One turn sends every row of this set to another row. A few are shown first. Where does it send the rows asked after them?
z428: [-13   7   4  10   2 -12  18  16 -11  -6  -9   0  20   1  14   3  14  25
   9 -18  -3  -9  11  16  -5   1 -13 -16   6 -25 -14  10  12   9   9 -13
 -14 -12  -5 -20  -2  -7 -16  -9 -13   0 -12  12   3  14   6  24  -6  -8]
z739: [ -2  19  -7   1  10   1   5   2  -9 -11   5   8 -12  -9   0  -5   7   3
  16  -4  -2  13  18 -13  -2  -4  21 -11 -10   0 -27  -9  -2  -8  24  -5
   0  20  -2  12  -7  -9   2   3   6 -12 -17  15  14  14  17  -1   8 -13]
z241: [  4 -12  11  -5  12  14  13  -7  10 -10 -11 -17  38 -15  -4  17  -4  24
   4  -3 -13 -27   0  29   4  13 -25  22   7  -9  13  -8  12  10  25 -19
 -16 -11  -1 -13   4 -15   0   6   0  11   0 -29  -7  -2   1   6   2  -2]
z665: [ 12  10  10  -1  10  -5   7   6   7  -7  19   3  25   2  -8  -4  -9   4
 -17 -13 -11 -14   9  -7   4  -7   1  12  -3   3   7  -6   2   9  12  14
  18   7  10 -39  -1 -12  -4 -22 -13   5  27 -20   1   4  13  14  14  -5]
z54: [ -2  21  -9   4  11  -3   8   7  -5  -9   3   0 -15 -10   2  -2   7   3
  16  -4   0  12  16 -18   3  -3  17 -15  -1  -2 -26  -5   4  -9  23 -14
  -4  17   1   9  -5   1   1   7   7  -9 -22  19  21  -1  12  -3   3 -18]
z606: [  2  14  -6   7  13  -3   8   8 -10   0   5   1 -16  -1   2  -2  12   5
  22  -8  -2   7   9 -10   0   4  14 -13 -15  -2 -28  -5  -3  -7  17  -6
   1  18  -2  12  -7 -10   8   2  14 -14 -16  10  19  10  23  -6   5 -19]
z156: [ -6   8  -2 -16   9  -9  -2  10  17  -7  21   0  13  -6  -9   0  -1  -9
  -4   2 -10 -19  13  -3 -10 -14  -9  -3  -5  11  35  -7  -5  27  24   4
  19   7  -2 -29   7 -10   7 -19   1  19   1 -19  16 -10  11   0  10  -4]
z723: [  8  -2   2   2  22   9 -17 -12  21  -2   3 -16  -5   1  -2   9   0   3
  33  20   6  -8 -10   7   0  17  13  12  -7   6   0 -19   3   7  18 -24
   9  22  -4   3   4 -15  17  18  12  18  -6 -24   3  -8   8   2  12  -1]
z68: [  3  -9  16  -3  12  13   8  -4   4 -16  -8 -13  41 -17  -6  18  -2  21
   5   7 -14 -25   4  31   4  15 -24  19   7  -4  15 -11  12   7  26 -20
 -14  -6  -7 -16   2 -17   3   6   2  14   2 -24   0   1  -7  11   0   0]
z797: [  2   8  -1  -8  16 -15   6  -1   2 -19  37 -15  22  -1 -17  -3 -17 -20
   2  -1  13 -18   0 -11   8  -6   5  -8  -7  -5  13   1  -4   9  24   7
   9  21  -5 -10 -13 -16  10 -25 -13   9   2 -12  25  -1  13   8   1 -12]
z360: [-11  10   7  16   5 -13  15  14 -10 -12 -13   1  22  -4  10   6   5  16
   1 -18 -12  -9  14  12  -2   2  -8 -16  11 -21 -14  11  15   3   9 -11
 -18 -18   4 -21  -3  -5 -13  -9  -9  -7 -16  13   3  10  -5  21 -10  -6]
z150: [  4  10  -3  -4  13 -14   8   6   3 -22  36 -15  17  -2 -20  -6 -21 -20
  -2  -1   8 -16  -2  -6  10  -3   1  -7  -1  -9  17   5   2   5  19   3
   9  25  -4  -8 -15 -13  15 -28 -13   5  -4  -9  22   1  15  13   0 -13]
z233: [  3   3  -3   1  25  13 -14 -13  21   2   6 -10  -1  -3   5  10  -1   8
  31  18   6  -6  -1   5  -3  17  17  15  -5   4   5  -9   6  10  21 -21
  12  30  -7   5  11  -5  18  21   6  21  -9 -24   0 -11   7   9   9  -8]
z140: [  3  -8  18  -6  13   8   2   1   8  -6  -9 -19  42  -7  -4  13  -4  25
   5  11 -13 -21  -1  32   0  19 -23  15   2  -8  12  -6  10   4  20 -26
 -15 -14  -2 -17   3 -20   3   5   3  10   3 -24 -10  -1   1   8  -3  -6]
z980: [  5   0   5  -3  25   9 -12 -11  19  -6   6 -11  -7  -3   5  10  -9   1
  27  26  10 -11  -7   0   0  13  13  15  -7  15   0 -16   9   2  19 -22
   1  32  -4   2   5  -8  16  16   6  20 -14 -22   6  -9   3   6  15  -1]
z359: [ 13  12   5  -5  14   0   8   6  12  -6  17   4  19  -2 -12  -6  -7   3
 -18  -9 -13 -15   6  -6   3  -7   1   9   6   2  10  -3   6   8   7  12
  19  11   8 -43   2 -15   2 -22 -10  -2  22 -16  -2   6  12  13  12  -1]
z440: [  3 -12  17  -1   8   9   5  -4   0 -14  -6 -17  41 -11  -7  13  -1  30
   6  -1 -18 -24   9  28   5  16 -23  12   9  -5  14  -3  13   4  29 -21
 -15 -14   4  -7   4 -22   7   3   2  15   2 -26  -1  -2  -2  12   0  -6]
z788: [  5   5   0   6  25  11 -12 -12  18  -1   5 -13  -6  -8   3  15  -5   5
  25  18   5 -10  -4  -4   5  13  14  16   4   9   2 -19  11   5  21 -20
   3  29  -4   5   5   0  22  22  10  16 -13 -21   4 -19  -1   5  12  -6]
z333: [  6 -11  12  -4  12  16  10  -1   8  -5  -6 -18  35 -11   0  23  -1  25
   2   4 -13 -22   0  28  -7  17 -21  16   4  -8  14  -4  12   0  27 -20
 -18  -7   5 -18   7 -18   3   6  -2  20   5 -23 -11   0   0   8  -4  -4]
z568: [ -5   6  -5 -10   3  -7   1  11  19 -11  20  -4   8 -11 -17   1  -1 -12
   0   4  -9 -22  11  -6  -9 -13  -8  -6  -1   5  39  -2  -3  23  20  -2
  19  14   1 -28   7  -5  13 -18   3  12   2 -17  18  -7   9  -3   7  -4]
z245: [-13   0   7  12   4 -17  19  13  -4  -7 -11   2  25  -2  14   6  11  18
  -1 -24  -8 -10   9  13  -5   1  -5 -19   5 -19 -17  14  11  13   6 -11
 -14 -15   1 -15  -2  -8 -12 -12 -10 -10 -20   8   9  12   5  20  -5  -6]
z9: [  7  14  -1  -5   0 -10  11   7  12 -14  28 -13   1   2   2  -2 -13 -18
 -11 -13   1 -15   4   2   2 -16  -5   8  -3   8   9   1   8   3  17  10
  19  -4  -7 -17 -18  -7 -21 -21 -10  15  -9 -10   7  11  32  12   7  -6]
z587: [  5  -5  12   5  16  14   6  -6   8 -10 -13 -17  32 -13  -2  23  -8  22
   4   5 -15 -24   4  25   2  13 -23  18  15  -5  18  -5  15   3  24 -17
 -16 -12   0 -16   4 -13   2  11   3  15  -4 -25  -7  -5 -11   8  -5  -3]
z450: [  5  11  -8  -3  15   1   3   0 -11  -8   9  -1 -11  -9   3  -5   9   9
  22  -9  -1   5  15 -20   2  -1  19  -9  -5   4 -28  -4   0  -6  23 -10
   5  17   2  13  -6 -13   5   9  12 -16 -13  13  17   8  20  -3  10 -17]
z128: [-17   4  12  12   3 -17  18  17  -8  -9 -15   6  25  -3  13   7  11  16
   0 -13 -16 -12   8  14  -8  -6  -9 -17   1 -10 -15  12  13   3   4 -12
 -15 -11  -1 -19  -2  -5 -12 -12  -7  -5 -13   5   8  15   1  23  -9  -5]
z937: [  3  -4   3  -2  24   8 -11 -13  25  -1   5 -10  -5  -6   4  10  -5   6
  24  21   7  -9 -11  -1   3  17  11  15  -2   6   0 -15   6  12  20 -23
   5  30   2   6   8  -5  18  13   3  20 -12 -28   0 -15   4   4  18  -3]
z802: [  4  14  -9   1  14   1  14   5  -4  -1  10  -4  -8 -10   2  -3   9   9
  23  -8   0  13  11 -12  -7  -3  17 -18 -12  -3 -25  -3  -3  -8  21  -9
  -4  21   0  11  -3  -2   3   5  13  -4 -14  21  21   3  23   1   2 -18]
z498: [-15   3  12  15   0 -17   9  24 -13  -8  -9  -5  22   1  16   5  13  23
   3 -19 -13 -10   7  15  -6   6 -13 -18  -3 -17 -15   7   6   9   9 -15
 -13 -16  -6 -15  -4  -3  -8 -12  -6 -10 -12   9   3  17  10  17  -3 -12]
z76: [ 14  15   1  -1  -3  -3   8   9  17 -20  26 -15   2  -2   2  -9 -16 -14
 -13 -12  -1 -17   3   1   2 -13  -6   6   2  10  14   2  11   2  11   7
  17  -1  -6 -18 -16  -6 -16 -20 -12  11  -7  -4   4  17  30  12   9  -3]
z641: [  9  -7   6  -3  25   8 -17 -12  22  -2   9 -18  -2  -3   9   9  -2   5
  28  17   5 -15  -7   4   3  18  10  13  -1  18   2 -10  13   9  18 -25
   8  20   0   6   6 -12  20  17   9  24 -16 -23   5 -13   2  10  15  -5]
z876: [  3  14  -8   1   9  -2  11   1  -1  -4   5   5 -12 -11   0  -7   7   5
  15  -4   0  12  17 -17  -1   1  20 -15  -9  -3 -25  -5  -2   2  23  -7
   0  19   3  20  -5  -7   4   2   8 -10 -21  16  18   6  21  -7   9 -17]
z582: [-19  -2  10  10   3 -20  11  20 -14  -9  -7   5  16   1  16   6  11  24
   6 -21 -14 -13   9   8  -7  -3  -7 -20   4 -13 -18  13  16   6   8 -15
 -10 -15   8 -17   0  -6 -11 -12  -2  -9 -17   5   5   9   7  23  -4  -7]

z587 turns into z360
z876 turns into z937
z606 turns into z723
Now these:
z333 turns into z428
z797 turns into z156
z150 turns into z568
z739 turns into z980
z641 turns into z440

One turn sends every row of this set to another row. A few are shown first. Where does it send the rows asked after them?
z863: [-11   0  27  -3  14  12   3   9 -18 -14  10  21  -7 -22  -9  -9]
z738: [  3 -11  20  14  16  23 -10  19 -10   6 -12   5  -7  -3  -9   0]
z513: [ 10   1   1  -2  10   4 -25   5  -8  -4   6   2 -25  -7  15 -11]
z212: [ -9  19   0 -17  21   2  -1  13   4   5  -6   3  19 -17 -17  -8]
z688: [-16   4  16  -9  14 -17  10  -4  -3   6   9   9  -1 -16   1 -28]
z987: [-2 -3 -4 21  9  9 -2 15 20  0  4  2  5  0  2 14]
z400: [ 13   8  -5   9  -6   1  -6  -4   3 -16   7 -10  -3  13  10   9]
z462: [ 14   1   5  -4  13  11   1 -12  -7  13   4   5   8  -7 -34 -11]
z646: [ 15   1 -13   0   5  11  -2  -2  11  15  11 -20   3   0  -6  -8]
z266: [-12   0 -10   9  -7  15  -2   6  -8 -25  16   4   9 -10  11   8]
z834: [ 12   8  -3  -6 -12   7   8   4   3  14   1 -24   2   4   7 -10]
z132: [ 17  -1  19  -7  -1   8  -5  18 -10   3  16   3 -19 -18   3 -19]
z213: [ -4  -8  13 -14 -14  12  -1   1 -25  -8   7   3 -11 -20 -14 -16]
z958: [  4  11  11  -5  20   9 -10  -5 -13  14 -20 -11  -7 -11  -7   4]
z697: [ 14   1 -11  -9 -13  -3   7   9 -15 -12  13 -10  12   8   5 -13]
z943: [10 -5  8  1 13  3 21 14 -6  6  4  6 35  0 -8 -8]
z911: [-14   1   7  -9  17  -2  19 -14  13 -14  11  -5   3  10   6  -2]
z993: [  5  17   6   9  25   4  -1  -1  -6  16 -18 -12   7   2   3  -7]
z484: [ -3  12 -11  -1   9  18  23  -4  -5   6   6   4   8  -6  20 -13]
z285: [ -4  -3  20 -18   2   0  -3   2 -23   4   9   9  -5 -15 -23 -22]
z327: [-16   1  -8  21  -9  -2  -1  -1 -18  -7   2 -14  -9 -10   5  -8]
z832: [ -6  -2  22   0  18   1  -3   7  -6 -15   4  30  -1 -13 -18   8]
z446: [-22  -6  -2  11  16   2   5 -10  -3   1 -22   0   7   6 -11  -3]
z517: [ -7  -7   7   1  14   3  17   4 -15   7  11   0  25  -1 -26 -18]
z267: [ 11 -15   4   0   1  18  16   5  -2  -7  19  14  22  -3  -2   8]
z344: [-16 -15   9   3   9   4 -14   3  16 -25   8  -1  -1 -17 -12  -5]
z219: [-5  1  0 -7  7 -4 -7 31 -1 -8  3  0 10 -6 25 -9]
z689: [ -4 -21  14  -1  13  -6  -1 -15 -14 -14   5  17  -6   6  -7   8]
z897: [35 -7  1 -1 21  4  6 -2  3  4 15  5  5  1 -7 -6]
z40: [-21  -3   8  -2   4   0 -13  35  -5   4   4  11  -2  -9  -9  -9]
z299: [-26  21  12 -17   4   4  10   3  -5  -8  -9  -4   2 -10   5  -6]
z661: [  1  -2   8  -6   8  10   3  43  -3   8   7   6   1  -4 -15  -7]
z10: [ -3  -5   0  -8  -4   1 -19   1  -4  -8 -12   2 -29  -9   3  -7]
z830: [-8  4 10 -9 27 -2 -5  5  5 -8 19 15 20 16  3 -9]
z453: [  5   0   2 -18  -4  -1   6 -16   0 -22   0  -9 -20 -12  -1  -5]
z166: [ 35  -4   2  11   9  10  -8   4  -6  13   9  -1  -3   0  -7 -13]
z260: [  5  15   8   7   4   0  -4  21  11 -15  15  10 -10 -10   4 -29]
z193: [ 23  -4  11  -6  -2   7   3   6 -21   7  19  -2 -11  -8  19 -11]
z297: [  2  11  -3 -25  15  -5   1  19  -7  15  -5 -10   3 -13 -11 -11]
z337: [-21   2  15 -11   0  -9  16   2 -12 -12  17  16  10   1  -7   7]
z185: [  7   0  -5  24  -2  19 -21   2   3  -1   4   7  12  -1  -2 -18]
z149: [  1 -12 -15  -7   2   7  14 -14  -1  -6  -4  -2  29  -2  -5  -3]
z77: [ -1 -18   8  -7   3   1   3   9  -1 -27   1  11 -13  -9  20 -10]
z636: [-15   1   8   8   5   9  -4 -24  -3  21   8   4  14 -12 -10  -7]
z772: [-11  -2  -1  -2   7  -6   4   5  -3 -38   6  -6  13   0   2 -14]
z707: [ -4  -5  13  18   7  20  -3  17   4  11  -8  -4 -16  -9  10  -5]
z59: [-13 -16 -12   2   8   6   4 -13  -6   0   9   7   4   7  21   6]
z954: [  6  -7   4  -7  10   1  -2  -9  -8 -11   8   7   4   1 -41  -9]

z213 turns into z193
z267 turns into z689
z911 turns into z772
Now these:
z830 turns into z344
z132 turns into z166
z832 turns into z10
z297 turns into z661
z707 turns into z993
z260 turns into z185
z299 turns into z219
z863 turns into z513
z77 turns into z400

